rotation steps, each row followed by its count of steps
The counts run from 0 to 866.
0.234	0.779	-0.056	-0.411	-4.170	0.012	-0.913	-0.976	-0.041	1.870	-0.468	-0.693	-2.614	2.613	-0.413	1.057	-0.154	1.979	2.115	-1.079	0.052	0.307	1.751	-0.551	-0.518	1.491	0.440	0.606	-2.509	-0.810	-0.498	0.404	3.472	-0.089	-3.820	3.725	1.888	-1.555	-2.696	-1.841	0.337	0.002	-1.377	-0.402	-0.094	0.637	-0.643	-0.924	-1.208	0.573	2.664 -> 744
1.052	-0.945	2.674	-1.485	-3.508	-0.627	0.523	0.451	2.140	1.024	0.994	-1.106	1.586	1.860	-0.391	-1.082	3.772	-2.891	3.240	-0.251	0.112	2.411	-0.651	-0.051	-0.062	0.747	0.351	-2.361	-1.606	0.887	-0.617	2.132	0.950	-0.522	-1.516	1.855	1.185	-2.993	-1.315	-0.159	-1.461	-0.628	-1.699	2.718	-1.345	-0.212	0.667	2.338	-1.325	-0.763	0.908 -> 381
1.058	1.925	-2.077	0.837	-0.878	-0.682	-1.874	-0.765	2.095	0.828	-1.007	-2.205	-1.308	-0.106	-1.626	-1.693	0.605	0.009	0.017	1.523	-1.225	-2.606	1.071	2.500	-4.642	1.589	0.660	1.172	-1.393	0.683	-1.574	-2.399	1.075	-1.725	-2.847	2.725	1.111	-2.183	-2.115	-0.736	0.920	-1.954	-0.478	-1.255	-1.985	-0.461	1.774	1.094	0.490	-1.005	1.473 -> 198
-2.880	2.198	1.972	-1.113	-3.999	-0.699	-1.022	1.520	-1.987	-2.346	-0.172	1.430	1.069	0.312	1.702	0.176	1.311	1.786	0.764	1.174	0.013	3.122	1.054	-1.189	-0.770	-1.394	2.087	-4.101	-1.140	0.600	-2.257	2.772	1.045	-1.874	0.754	-0.370	-0.337	-0.046	-0.137	-1.040	0.027	0.926	-0.520	-1.822	-3.213	0.141	0.153	-0.048	-0.046	-0.238	2.514 -> 460
-1.125	0.699	-0.133	-1.440	0.668	0.175	1.078	0.409	0.956	-0.724	1.624	0.526	0.171	-1.946	0.656	-1.014	-1.430	-1.589	-0.981	4.445	0.936	-2.253	0.939	-1.004	-3.141	-3.072	2.086	-0.796	1.277	-0.098	1.222	-2.174	-1.360	-1.176	1.666	-4.666	0.589	3.604	-0.276	-0.174	0.693	0.280	0.725	-2.140	0.994	-0.872	-1.090	2.151	-0.105	-1.879	-0.400 -> 852
0.668	-1.298	4.746	0.423	-2.008	-3.139	-2.431	1.971	-0.748	-0.704	0.041	-1.610	-1.150	-0.364	0.312	0.609	2.097	-1.005	2.463	1.063	0.234	0.572	-3.178	-1.747	-1.235	-0.634	0.299	0.928	-1.219	1.068	0.013	2.250	-1.425	-0.980	0.882	0.194	-1.393	-1.538	0.402	-0.299	1.523	0.203	0.972	2.099	-1.268	-0.362	-0.187	3.428	-0.220	-2.496	1.706 -> 60
-3.106	1.066	0.249	-0.283	-1.871	1.501	3.141	0.574	-1.050	-0.143	0.923	1.209	-2.354	1.253	0.108	0.516	-1.489	-1.328	0.583	3.206	2.111	-0.439	2.504	-1.351	-0.307	-3.468	1.560	0.549	0.645	-0.165	0.720	-0.875	0.973	-0.195	0.617	-1.398	1.513	2.899	-1.399	-1.441	0.144	1.534	0.319	-0.994	3.698	-0.029	-1.100	-0.298	0.023	-0.719	3.431 -> 8
0.306	1.139	-0.458	-0.130	-0.076	-0.851	-1.995	1.028	0.603	1.326	-1.915	-1.274	-0.716	-2.588	0.070	0.260	-0.148	2.241	0.793	-0.304	-0.595	-0.937	0.432	1.236	-3.207	4.096	1.860	0.268	-1.865	0.086	0.003	-2.043	0.486	-3.778	-3.699	2.333	-0.096	-0.254	-0.881	-1.761	1.372	-0.418	0.036	-0.960	-5.639	-0.169	0.254	-0.215	0.173	-0.392	-0.041 -> 197
-2.765	-0.774	1.491	-1.021	-2.452	0.757	1.283	1.503	-0.929	3.597	0.661	0.177	-0.211	-0.098	-0.230	0.236	-0.561	-0.254	0.856	0.968	1.156	-0.989	0.127	-0.167	-0.638	0.448	2.669	1.538	1.471	-0.931	2.921	-4.440	1.563	0.537	-0.821	-2.056	-0.069	3.403	-4.045	-3.607	-0.080	0.890	0.134	-0.424	0.798	0.256	-1.518	-1.536	-1.797	-0.057	0.828 -> 329
1.593	-0.447	-0.022	-1.253	-2.071	1.305	2.459	1.808	0.878	-1.127	-0.123	1.701	-1.190	-0.212	-1.020	1.167	1.770	-4.194	-0.118	1.641	0.309	-0.964	3.057	0.093	1.324	-1.212	-0.749	-0.367	-0.079	0.160	-5.269	-0.252	-0.678	-2.489	1.999	-1.517	3.137	-0.782	0.226	-0.463	-2.094	-0.998	-0.876	-0.163	-0.540	-1.754	1.005	1.131	-2.575	0.271	-1.284 -> 675
1.647	0.505	-0.435	-0.057	0.520	-0.412	-2.874	0.486	-0.098	-1.098	-0.527	-0.982	-0.923	-1.693	1.172	1.888	1.813	0.027	1.384	3.735	-0.204	-0.740	0.072	-0.520	0.910	1.044	2.194	-2.646	0.633	-1.477	-1.520	1.654	-1.377	-2.982	-0.548	-0.482	-1.606	-0.470	2.211	-3.277	0.635	-1.084	2.101	-2.358	-4.834	1.180	0.704	0.680	-2.809	0.803	-1.353 -> 189
-2.221	0.922	1.088	2.104	-3.174	0.101	1.439	2.178	-0.342	-0.044	-0.072	1.154	-1.291	2.910	-0.076	2.358	2.677	-1.678	3.195	4.097	1.232	2.691	0.260	-1.752	-1.409	-0.239	0.411	-1.492	0.569	-0.830	-0.122	1.250	-0.929	-2.687	0.435	0.826	-1.290	2.524	-0.517	0.432	0.805	1.930	-0.916	2.288	1.464	0.417	-0.516	0.072	0.631	-1.881	1.182 -> 52
-1.037	0.952	0.103	-1.375	0.197	-1.055	-0.216	-1.824	1.949	1.752	1.870	0.860	-0.958	-0.908	1.447	-0.157	-0.864	-0.506	-1.076	3.398	0.802	-1.242	-0.115	-0.826	-1.654	-2.276	2.844	-2.168	1.502	-0.134	1.555	-1.510	-1.280	0.417	2.153	-4.317	-1.849	2.195	-0.276	-0.959	-0.365	0.624	0.373	-3.510	3.046	0.532	-0.450	0.068	-0.339	-0.721	0.184 -> 570
-0.657	1.566	1.089	-0.114	0.479	1.087	1.860	1.453	1.589	-1.107	-0.108	0.432	-0.075	-3.785	1.906	1.963	0.184	-0.075	-0.678	1.533	0.808	-0.476	-0.037	0.155	-0.109	2.102	2.446	-1.418	-2.153	-0.489	-1.993	-1.582	-1.533	-2.855	0.181	-0.888	0.876	-0.114	1.178	-1.395	0.907	1.753	1.056	1.713	-5.272	-1.461	-1.668	0.324	0.744	1.155	-1.662 -> 516
-0.079	-1.189	2.545	-2.251	-0.507	0.490	1.642	2.752	-0.423	0.087	-0.899	1.180	0.349	-3.537	0.664	0.103	0.186	-2.245	0.613	-1.684	0.571	-0.132	1.289	2.033	-0.223	1.837	0.845	-0.233	-1.207	-0.162	-2.062	-1.763	-1.217	-2.990	-0.798	-2.803	1.778	2.410	0.036	-0.753	-0.207	0.868	0.921	-0.025	-4.811	-0.874	0.674	-0.429	-0.982	-0.244	-2.398 -> 395
1.978	-0.843	2.727	0.901	-2.416	0.942	-0.502	2.493	0.000	-1.828	1.259	-2.828	-0.280	-2.959	1.143	1.466	-1.123	0.110	2.500	-1.720	0.208	-1.735	0.950	0.146	1.625	0.570	1.779	-0.154	-2.086	-0.338	-1.409	-0.237	-0.292	0.444	-0.041	-0.014	1.216	1.271	-1.835	-4.694	-0.239	0.089	1.276	-0.917	-3.791	0.413	-0.514	0.749	-1.343	2.399	-1.034 -> 186
1.881	-0.419	1.812	-2.678	-1.664	0.736	-0.198	0.661	0.648	1.200	-1.016	-0.048	-2.131	-3.009	1.198	0.171	-1.636	-0.311	-0.429	-3.127	-0.776	-2.220	3.092	1.377	-0.383	1.984	-0.103	1.601	-1.792	-0.730	-1.997	-3.568	0.411	-1.696	-0.759	-1.743	1.193	2.244	-0.466	-1.505	-0.838	-1.258	0.951	-3.156	-1.948	-1.438	1.696	-0.396	-1.667	0.238	-2.762 -> 153
1.243	1.026	0.988	-2.149	-2.259	-0.823	-0.952	0.115	-0.126	1.155	0.510	-2.597	-0.399	0.068	0.541	-1.023	-1.306	2.776	2.264	-2.644	-0.325	0.241	1.944	-0.731	-3.118	1.291	-0.452	-2.573	-2.389	-0.750	1.790	-0.888	1.981	-1.005	-4.485	1.165	-0.661	1.683	-3.143	-1.812	-0.014	-0.999	-1.058	-2.431	-1.618	3.198	-0.026	0.013	-1.299	2.319	-0.909 -> 164
-3.270	0.333	1.370	-3.150	-3.438	0.604	1.843	0.932	-0.943	2.922	-0.058	3.155	2.893	0.460	0.631	-1.303	1.265	-1.585	-0.846	-0.677	0.740	1.877	1.084	1.530	-0.399	0.939	2.136	-2.385	-0.527	0.399	-0.854	-1.339	1.222	-0.916	0.632	-2.838	1.167	0.125	-2.728	-0.428	-2.669	0.199	-1.128	-1.118	-1.724	-0.197	0.158	-1.370	-1.131	-0.085	0.615 -> 659
-1.944	0.955	1.653	1.560	-2.577	-1.059	2.076	-0.993	0.177	1.663	1.064	0.779	-2.992	0.133	1.130	1.625	-2.219	-0.472	0.930	0.653	2.756	0.245	1.196	-1.310	0.044	-2.276	1.452	0.062	-0.155	1.760	0.004	0.341	-1.276	0.877	0.116	-0.005	1.454	0.153	-3.325	1.082	0.579	2.183	0.339	-0.580	5.034	1.617	-1.824	0.056	0.906	-0.425	3.679 -> 826
3.272	0.166	-0.727	-0.938	-0.149	-0.455	0.178	-2.246	1.369	0.977	1.159	-1.012	-1.946	-0.019	-1.342	-1.632	-0.730	-2.097	0.874	-0.676	-0.002	-3.247	2.252	1.877	-2.692	-1.896	0.119	-0.372	0.641	0.673	-1.616	-1.570	-0.711	-1.175	0.607	-0.741	0.661	0.429	-2.705	-0.575	-1.255	-2.375	-0.957	-4.608	3.449	1.363	2.377	0.796	-1.539	-0.107	-1.248 -> 690
-2.616	1.468	1.658	-3.898	0.764	-0.745	0.955	-0.766	1.940	1.870	-0.701	0.401	-2.748	0.413	1.001	-1.284	0.623	0.780	1.983	0.026	1.189	0.138	-0.983	-0.236	-1.586	1.783	2.376	0.186	-2.586	-0.310	4.281	-2.132	1.642	-3.710	-1.657	1.112	-1.243	1.275	-0.093	-2.159	2.081	1.424	1.632	0.205	-0.645	1.026	-1.283	-1.947	-0.575	0.000	2.612 -> 534
-1.151	1.893	0.675	-2.462	-1.252	-1.495	-1.130	0.227	1.689	2.261	-1.440	0.727	-0.558	-1.270	1.630	0.986	0.319	1.721	-0.793	2.742	0.660	0.260	-0.578	-2.105	-2.456	1.831	1.157	-2.462	-0.828	-0.683	1.092	-1.577	-1.632	-2.581	-1.199	-3.594	-2.334	3.135	0.281	1.272	1.536	0.396	-0.983	-0.918	-2.125	-1.480	-1.083	0.503	0.868	-1.389	-2.986 -> 35
-0.910	1.213	1.623	-2.194	-2.105	-0.458	1.639	1.323	0.913	0.136	0.387	0.213	-2.738	1.332	1.284	-0.116	-0.721	1.040	1.528	-0.387	0.760	0.054	-0.071	-2.177	-2.153	-2.580	0.521	0.245	-1.304	0.606	2.788	-0.632	0.750	-2.699	1.955	-0.944	-1.175	4.416	-0.485	-0.893	1.981	1.342	0.358	-0.684	3.992	-0.005	-1.778	0.291	0.641	0.363	1.040 -> 291
-1.910	1.134	1.059	1.643	-3.002	0.488	0.723	-0.800	-0.028	2.212	1.250	0.440	-1.831	-1.132	1.752	3.379	-0.468	0.079	-0.581	0.670	2.701	0.125	0.197	-0.513	3.481	1.030	3.877	-1.362	-0.589	-0.503	-2.101	0.437	-0.642	1.690	-0.793	0.581	1.576	-2.128	-2.317	-2.349	-0.897	1.826	1.044	-0.244	-0.919	1.456	-2.360	-1.246	-1.201	2.343	2.489 -> 505
1.376	2.502	-0.987	-2.331	-1.632	0.805	-0.340	1.545	2.110	-1.499	-1.454	0.175	-0.039	-0.759	0.460	0.977	1.494	0.536	-1.682	1.863	-0.981	-1.507	0.925	-0.748	-0.345	1.763	1.418	-1.038	-1.780	-0.457	-3.243	-1.418	0.390	-2.829	-0.270	-0.906	1.958	-0.870	1.467	-1.752	-0.011	-1.160	-0.073	-0.255	-5.360	-2.532	-0.505	0.569	-0.817	1.720	-3.108 -> 476
0.931	-0.297	1.642	-1.752	-1.156	1.984	0.503	0.391	2.698	-0.044	0.490	0.269	-2.828	-0.727	0.831	0.211	2.103	-2.163	-0.407	-0.075	0.627	-2.282	-0.694	0.635	2.680	0.210	2.204	1.927	-1.804	0.391	-2.001	-1.844	2.143	-0.179	2.130	-0.401	1.688	-2.686	0.838	-4.312	-0.230	0.549	1.655	0.829	-1.484	-2.901	-1.216	0.307	-1.275	1.494	0.968 -> 795
-2.847	1.330	1.039	2.012	-2.430	2.027	3.593	1.004	0.953	-0.215	0.074	1.274	-2.427	-0.488	0.123	1.183	-0.304	-1.500	0.777	0.462	1.139	-0.056	1.605	0.602	0.091	-1.921	2.632	0.344	-2.558	1.344	-2.014	-0.798	-0.228	-0.673	0.043	0.719	3.515	0.135	-1.063	-0.242	0.208	3.013	-0.143	1.661	1.571	-0.718	-1.111	-0.080	2.281	-1.130	4.274 -> 257
-0.171	2.687	0.658	-2.622	1.182	-1.556	-0.416	-2.259	2.761	-0.173	2.114	-0.615	1.035	-0.535	1.731	-0.653	0.464	2.296	-0.102	1.570	1.646	0.560	-1.430	-1.492	-2.909	-0.290	3.342	-4.594	-0.608	0.447	1.915	0.261	-0.999	-2.144	-0.172	-1.283	-1.285	-1.286	-0.525	-0.532	0.576	-0.418	-0.168	-1.880	-1.617	2.629	-1.894	0.753	0.191	1.310	0.915 -> 244
3.425	1.056	-2.065	-1.473	0.198	-0.291	0.692	-0.593	1.660	-0.308	1.026	-1.250	0.694	0.688	-1.677	-0.389	-0.172	-1.030	0.520	1.614	0.908	-0.286	1.849	-1.336	-3.193	0.194	-1.318	-3.316	-0.448	0.217	-2.317	0.574	-2.661	-2.638	-2.742	-0.956	1.925	-0.904	-2.183	2.692	-0.366	-2.613	-2.225	-2.062	-1.797	1.328	0.706	2.774	-1.374	-0.030	-3.046 -> 686
1.779	-0.349	1.402	-1.048	-1.937	0.201	1.211	-0.642	2.209	2.129	2.301	-1.196	2.468	-0.429	-0.999	-3.957	-0.664	-2.789	0.299	-1.563	-0.260	-2.458	1.647	1.911	-3.784	-1.045	0.579	-0.785	-0.815	2.195	-1.164	-2.054	0.607	0.378	-0.947	-1.000	1.826	-0.002	-4.311	0.101	-1.657	-1.018	-1.804	-1.299	0.646	0.915	1.695	1.872	0.578	-1.344	0.013 -> 121
1.569	1.437	0.176	-1.772	1.037	0.551	0.567	0.244	3.229	-0.561	2.567	-2.358	0.497	-1.567	-0.581	-2.309	-1.154	0.109	-0.190	0.413	1.298	-3.077	-1.048	-0.393	-3.716	0.131	2.214	0.534	-2.939	1.511	1.056	-3.010	0.152	-0.842	-1.373	0.564	2.429	-1.602	-2.031	-1.605	0.972	-0.990	-0.222	0.761	-3.050	-0.241	-1.917	2.149	0.391	1.106	-0.436 -> 524
-2.082	3.329	-2.250	1.218	1.014	-0.426	-0.234	-0.059	1.240	0.316	-1.000	0.518	-1.097	0.465	0.558	-0.281	1.051	1.439	0.520	3.536	0.843	0.486	0.210	-0.252	-3.753	-0.428	2.763	-2.984	0.605	-0.111	-0.197	-0.600	-1.533	-4.929	0.905	0.933	-2.332	1.379	0.434	-0.538	1.435	1.035	-0.102	-1.738	0.363	2.355	-0.298	-0.711	0.389	-0.175	1.108 -> 775
2.478	-0.049	1.134	-0.237	-2.497	-0.956	0.984	1.650	1.091	2.089	1.751	-1.116	1.817	-0.019	-1.020	-1.045	-0.362	-0.611	0.563	-1.494	1.405	-1.663	-0.321	-0.086	-4.004	0.785	-0.636	0.846	-1.636	1.843	0.272	-2.943	-2.049	-1.252	-1.303	-0.519	1.568	1.263	-4.742	0.973	-1.436	-0.748	-3.015	0.190	0.320	0.713	-0.792	2.041	-0.115	0.067	-3.235 -> 363
2.759	0.244	1.651	-1.513	-1.445	-3.067	-1.304	1.016	0.799	0.498	1.445	-1.346	1.279	1.648	-0.546	-2.778	0.480	0.072	1.282	-0.667	1.132	-1.790	-1.151	-0.758	-5.040	-0.896	-0.840	-0.541	-0.417	2.284	0.881	-0.752	-2.460	-2.724	0.870	-0.819	-1.258	-0.013	-2.309	1.547	0.200	-1.630	-1.561	-1.078	1.297	2.461	-0.025	2.261	-0.304	-0.916	-1.864 -> 364
-1.312	2.167	-0.821	1.054	-3.094	0.035	0.635	0.613	-1.467	0.996	-1.813	1.922	-2.937	0.575	-0.283	0.076	-1.266	1.004	0.005	-0.204	-0.574	-0.798	3.217	1.337	-2.281	-1.488	0.494	1.408	-1.529	1.646	-1.800	-1.615	1.841	-2.661	-0.047	0.987	0.626	2.198	-2.266	-0.659	0.753	0.643	0.423	-4.119	2.392	0.126	1.076	-1.471	1.217	-1.175	3.254 -> 738
0.979	0.508	-0.492	-4.362	-1.576	0.378	0.636	-1.566	2.533	1.492	-0.700	0.598	-2.060	3.379	-0.870	-1.573	3.063	-1.841	2.713	-1.284	-1.116	0.855	1.971	0.217	-1.449	0.854	-0.678	-1.129	-1.768	-1.224	0.235	0.419	3.589	-2.426	-2.850	1.810	-0.303	-0.162	-0.530	-0.334	-1.008	-1.396	-1.863	-1.055	0.663	0.302	1.840	-0.724	-2.424	-0.539	0.502 -> 414
